Look-ups in named tables: a row name and a column name give one cell, copied from the table.

teribe
|  | fero | zim | dep | lol | bolos | vivu | zosune | letame | muk |
|---|---|---|---|---|---|---|---|---|---|
| pidum | 128 | 123 | 172 | 93 | 200 | 175 | 210 | 151 | 168 |
| pimari | 146 | 137 | 121 | 218 | 157 | 167 | 147 | 109 | 156 |
| gem | 131 | 119 | 159 | 102 | 183 | 169 | 167 | 160 | 166 |
| dogoz | 127 | 145 | 152 | 230 | 172 | 143 | 163 | 83 | 165 |
| rup | 173 | 150 | 104 | 46 | 72 | 133 | 111 | 205 | 87 |
| pudolob | 140 | 138 | 129 | 194 | 143 | 146 | 122 | 121 | 150 |
| namad | 155 | 136 | 117 | 183 | 161 | 185 | 177 | 126 | 149 |
| fam | 129 | 139 | 157 | 158 | 161 | 138 | 154 | 123 | 154 |
| dubovel | 135 | 111 | 145 | 89 | 168 | 169 | 130 | 182 | 163 |
| tor | 132 | 140 | 143 | 194 | 150 | 136 | 129 | 113 | 155 |

What is the dep of rup in teribe?
104
What is the lol of dubovel in teribe?
89
What is the lol of gem in teribe?
102
What is the fero of pimari in teribe?
146
What is the lol of fam in teribe?
158
What is the muk of pidum in teribe?
168
What is the fero of fam in teribe?
129
What is the bolos of rup in teribe?
72
What is the letame of pudolob in teribe?
121
What is the lol of pimari in teribe?
218
What is the zim of dubovel in teribe?
111
What is the zim of gem in teribe?
119
What is the fero of pidum in teribe?
128
What is the lol of tor in teribe?
194
What is the zim of pudolob in teribe?
138
What is the lol of pidum in teribe?
93
What is the dep of dogoz in teribe?
152
What is the bolos of dogoz in teribe?
172
What is the zosune of gem in teribe?
167
Row with the largest zosune: pidum

Table puguruz
	mag	mana	pigo	sir	gaminet	mib	zokodef	limadub	tifon
tok	6003	3949	6514	5310	5083	7306	7754	4996	5624
zulove	3003	3571	6264	3469	6124	3140	2851	4625	3661
gafoguk	4650	3282	7412	5692	7724	6747	2984	6968	5400
mafugup	4869	7120	4101	5419	3576	7468	7243	5822	8087
padino	5107	2468	4552	4329	4177	7018	7085	2628	5561
vafa	7597	6596	3664	5823	8133	4896	5827	3359	7214
laru	5063	3924	7560	7256	6834	5227	7466	4983	5732
rara	7501	7932	4505	5656	7349	8177	7563	7598	3005
zada	4213	5816	6699	3929	5107	3531	5165	8139	4995
remil	4404	4189	3776	7506	3356	4279	6263	4812	7784
tosupad	4085	2806	5698	7837	3871	3263	8028	6588	7500
pef	6489	3826	7817	2729	2898	7748	6297	6339	7557
dutor	3312	4057	7349	7262	5464	3154	4877	6051	5101
mor	7757	2554	2776	6062	6783	4462	5998	3975	5686

What is the pigo of rara in puguruz? 4505
What is the mana of gafoguk in puguruz? 3282
What is the limadub of mafugup in puguruz? 5822
What is the pigo of zada in puguruz? 6699
What is the limadub of zulove in puguruz? 4625
What is the zokodef of gafoguk in puguruz? 2984
What is the zokodef of tosupad in puguruz? 8028
What is the tifon of dutor in puguruz? 5101
What is the pigo of remil in puguruz? 3776
What is the limadub of padino in puguruz? 2628
What is the zokodef of laru in puguruz? 7466
What is the limadub of tok in puguruz? 4996
What is the zokodef of mor in puguruz? 5998
What is the mag of mafugup in puguruz? 4869
What is the mana of mor in puguruz? 2554
What is the mib of zulove in puguruz? 3140
What is the mag of rara in puguruz? 7501
What is the mib of zada in puguruz? 3531
What is the sir of vafa in puguruz? 5823
What is the mag of tosupad in puguruz? 4085

Table dozun
|  | nus | kol | ser | mes | lifimum | tef |
|---|---|---|---|---|---|---|
| muf | 124 | 145 | 139 | 129 | 142 | 146 |
| kod | 137 | 144 | 137 | 113 | 133 | 121 |
| logezun | 125 | 122 | 117 | 121 | 123 | 110 |
| noluki | 133 | 159 | 77 | 165 | 134 | 134 |
| sekisul | 105 | 113 | 187 | 111 | 172 | 105 |
| tev | 102 | 91 | 106 | 139 | 134 | 107 |
| zez | 125 | 109 | 137 | 164 | 141 | 154 |
| pas | 56 | 132 | 122 | 155 | 210 | 42 |
| mozogum | 171 | 171 | 72 | 159 | 96 | 145 |
| zevore | 143 | 85 | 149 | 116 | 115 | 158 |

zez, ser -> 137
kod, nus -> 137
sekisul, ser -> 187
zez, kol -> 109
zevore, lifimum -> 115
mozogum, lifimum -> 96
sekisul, nus -> 105
zevore, kol -> 85
zez, mes -> 164
zez, tef -> 154
logezun, nus -> 125
noluki, mes -> 165
pas, ser -> 122
noluki, nus -> 133
mozogum, ser -> 72
mozogum, kol -> 171
pas, lifimum -> 210
Row with the largest tef: zevore

misut =
        buvin  fibeber  nagos  bukelod  fimezuf  nozu  kimis  mapinap
maz       602      553    784      572      561   608    778      784
lesofi    572      649    732      533      603   726    687      787
tegiza    517      385    943      577      429   503    901      920
zama      484      384    271      479      362   307    268      320
komanu    542      545    713      551      574   599    725      664
kon       384      345    295      442      359   312    279      294
lif       778      656    527      598      467   541    619      580
kepap     574      215    467      394      130    91    628      427
pag       702      629    600      582      523   573    685      593
zan       379      364    249      367      371   316    251      276
fofubo    497      578    617      431      548   616    645      613
boluf     604      566    686      561      538   583    718      663
kez       520      415    766      516      417   472    783      728
rem       385      386    470      475      459   441    422      461

What is the bukelod of komanu in misut?
551
What is the fibeber of lesofi in misut?
649
What is the nagos of zama in misut?
271
What is the kimis of pag in misut?
685
What is the mapinap of zama in misut?
320
What is the kimis of komanu in misut?
725
What is the fimezuf of lesofi in misut?
603
What is the fimezuf of komanu in misut?
574
What is the nagos of rem in misut?
470
What is the fimezuf of lif in misut?
467
What is the buvin of lif in misut?
778
What is the fibeber of pag in misut?
629

sedirof =
|  | nokage | regovo | nok | kodubo | dop | naraban | fut |
|---|---|---|---|---|---|---|---|
| kemu | 8 | 8 | -18 | -8 | 15 | -2 | 77 |
| vonipob | 14 | 9 | -19 | -3 | 15 | 8 | 50 |
| tagol | 9 | -1 | -29 | 6 | 5 | 18 | -37 |
| noked | -3 | 3 | -23 | -7 | 5 | -11 | 57 |
| tak | 11 | 7 | -27 | -5 | 10 | 8 | 39 |
| bodokep | -7 | -7 | -28 | 5 | -5 | -2 | -32 |
| nagasi | -9 | -6 | -24 | 11 | -14 | -7 | -52 |
| lozul | 15 | 11 | -20 | -2 | 11 | 7 | 46 |
| sigezit | 7 | 4 | -20 | -4 | 15 | 2 | 50 |
| tur | 2 | 5 | -16 | -5 | 6 | -9 | 55 |
| zot | 3 | 7 | -16 | -7 | 10 | -9 | 74 |
| lorasom | 5 | 3 | -30 | 2 | 0 | 7 | -10 |
| peta | -9 | -5 | -22 | 10 | -15 | -9 | -47 |

sigezit, dop -> 15
tagol, kodubo -> 6
lozul, nokage -> 15
lorasom, regovo -> 3
nagasi, naraban -> -7
kemu, kodubo -> -8
noked, kodubo -> -7
lorasom, fut -> -10
tur, kodubo -> -5
lozul, dop -> 11
lozul, naraban -> 7
peta, regovo -> -5
vonipob, dop -> 15
zot, nok -> -16
bodokep, regovo -> -7
vonipob, kodubo -> -3
kemu, naraban -> -2
sigezit, nokage -> 7
kemu, dop -> 15
Row with the largest naraban: tagol

